Named moves, each a turn or a mirror, and the order they were made in; the first pair answered
move Q_760:
[29 25 -6 -4 21 16 28  8  0] -> [ 18  19 -29  14   8  14  -6 -22  16]
[ -8 -26  74 -70  -1  43  48  51  11] -> [-51 -24 -22   1 -42  35 -67 -51  57]
[-18  12  17 -16   3   3  35  37  -9] -> [-42   9 -31  13 -20  -6 -15 -13  14]
move Q_179:
[-30 -24  13 -30 -18  27  24  -3  26] -> [  3  31 -33  15  33 -37 -22 -13 -16]
[ 31  29 -22  35 -17   5  14   4 -29] -> [ 11   0  -1  11 -45  41  36  12  -7]
[-11 -15 -25  31 -20  21 -41 -34  23] -> [ -6 -22 -28  25 -21  22 -40 -27  25]
[  6  22 -13  11  -9  19  37   4  -3] -> [  9  27 -10  14  -1  18  37   2  -2]
move Q_109:
[-17  41 -44  31 -13 -14  12 -21  -6] -> [-50  27 -35   1 -19  -3  18 -22  20]
[ 19 -14  12  -3  11 -26  -3  11 -18] -> [ 11   6   6  -3  12 -27   2  19 -16]
[ -5 -13   6  -3  -9   1  16  -2  11] -> [  1 -17   2   4 -11   3  11  -6   3]

Between the rows of a pair lie 2 to 3 moves.
[ -1  49 -20  26  -4  -4  17 -12  12] -> [ -1  35   9  -1 -10  12  50  11  11] | Q_760, Q_179
[ -1  -6  13 -23  -1  15   7   4  11] -> [ 13  12   9 -16  16  -1  13   6  -2] | Q_760, Q_179, Q_760
[-39  26 -22  26 -57  23  18 -28  28] -> [-51  33 -27  15 -44   8   8 -33  34] | Q_179, Q_109
[-32 -31  15 -47  16 -16  24  34  28] -> [-37 -12 -32   4  12 -42 -41 -16  32] | Q_760, Q_179
[ -3   0  35 -18 -51  53  52  -9  31] -> [-54  12  13 -55 -10   8  23 -15  61] | Q_179, Q_109, Q_109
[-20   0  18 -22 -11  20  19  11  26] -> [ -4  35 -30  15   4 -21 -23 -15   9] | Q_760, Q_179
[ 28  38 -15  18  23 -27  11  28 -29] -> [ 16 -32  29 -11 -19  33  33  32 -13] | Q_179, Q_109
[-38  -8   1 -21 -14   3   2  -7  38] -> [ -5  27 -14   2  26 -42 -11   1   5] | Q_760, Q_179
[-24  51 -20  14  -4 -15  20  -6  19] -> [-33  44 -25  15  12 -29  -7 -18  22] | Q_109, Q_179
[ 28 -39  20  29 -56  65  15   0 -19] -> [-46  73 -13  -6 -15  -3  41  15  34] | Q_179, Q_109, Q_109
[-75  38 -36 -20 -51   9  12  -7  75] -> [-83  12 -37 -26 -33  -4 -29 -21  78] | Q_179, Q_109
[ -6   3 -19  27  41 -10 -41  -5  -5] -> [-35 -16  -5  -3  38   3 -33  -3  23] | Q_109, Q_109, Q_109
[-30 -16  32 -38  11   7  11  15  14] -> [ 35 -29  22   8  21   0 -14   2 -43] | Q_109, Q_109
[-12   4   8  -2 -36  23  23  -4  14] -> [-37   2   4 -15 -19   7   5 -12  28] | Q_179, Q_109, Q_109
[-25 -52  19 -20 -16  47  14   4 -11] -> [ 23  -6  13  -2  38  -3  12  28 -62] | Q_760, Q_179, Q_760
[-16 -29  23 -25  -8  10  -5  -4  35] -> [ -1 -12  35 -31  18   1  16  23  14] | Q_179, Q_760, Q_179
[  7  11  -9  13  -2  -6 -27 -16  -9] -> [ -9  -9  21 -12 -11  20   1   2  -3] | Q_179, Q_760
[ 19 -15 -37  29 -26  15 -36 -31  -4] -> [-13  43 -50  13 -25  -5 -10 -21  20] | Q_109, Q_109
[  4   3   3 -33  21   1   0  22  -4] -> [ -3 -12   7 -44   9  11   0  18  10] | Q_760, Q_179, Q_760
[ 20  48 -19  40   1 -32  10  -4 -15] -> [-27   5 -14  25 -51  17   1 -24  35] | Q_760, Q_179, Q_760
[  5  25 -32  36   0 -25 -25 -16  -3] -> [-49   1 -18  -9 -13  -9 -13 -16  41] | Q_109, Q_109
[ -6  24 -47  26  10 -46 -52  -1 -15] -> [-68   0 -11 -30 -24  -5  -8  14  47] | Q_109, Q_179
[ 51  -4   5  25  24 -12  -5   8 -46] -> [ 11 -48  27  -2 -24  43   7   0  -4] | Q_760, Q_179
[ 23  20   1  33  13 -16 -61 -13   6] -> [-33  28  17 -14   0   2 -31  -4  61] | Q_109, Q_109, Q_179
[-33  42  -1 -17  -7 -22  22   9  29] -> [  0  32   6 -18  33 -41   5  17 -11] | Q_109, Q_179, Q_760
[  7  31 -22 -10  16 -23  26  46  17] -> [ -8 -22   4 -32  -5  13  27  46  31] | Q_179, Q_109
[ 17  21 -20 -11  59 -55   0  24 -20] -> [-38 -45  17 -46  -6  27  20  11  38] | Q_760, Q_179
[  8  33  18 -25   7  11  51  10   6] -> [ 25 -25  35 -26  -2  38  33   3  -5] | Q_109, Q_109
[  7  11 -20  52 -44  14  17  -8   5] -> [ -1  39 -33  51 -25  -7   7  -6  11] | Q_109, Q_109, Q_179
[ 26  41 -26  47 -31  -1   9 -11 -23] -> [-50  19  -9 -15 -43  23  22  -4  38] | Q_109, Q_109
[  3  39 -20  24 -14  -4  10  -9   3] -> [  4 -12   4  13 -38  34   9 -10   2] | Q_179, Q_109, Q_109
[  5 -13  -6  -1 -73  37   2 -18  68] -> [ 35  40  31 -40   0 -10  62  49  24] | Q_179, Q_760, Q_109
[-48 -32  19 -44  -6  19  14  -1  36] -> [-56  -3   1 -44  19 -14   0  -2  45] | Q_179, Q_109, Q_179
[ 19 -33  -9  23 -25  12 -21 -18  -6] -> [ 26  28 -13   9  13 -27  19  22 -22] | Q_760, Q_179, Q_109
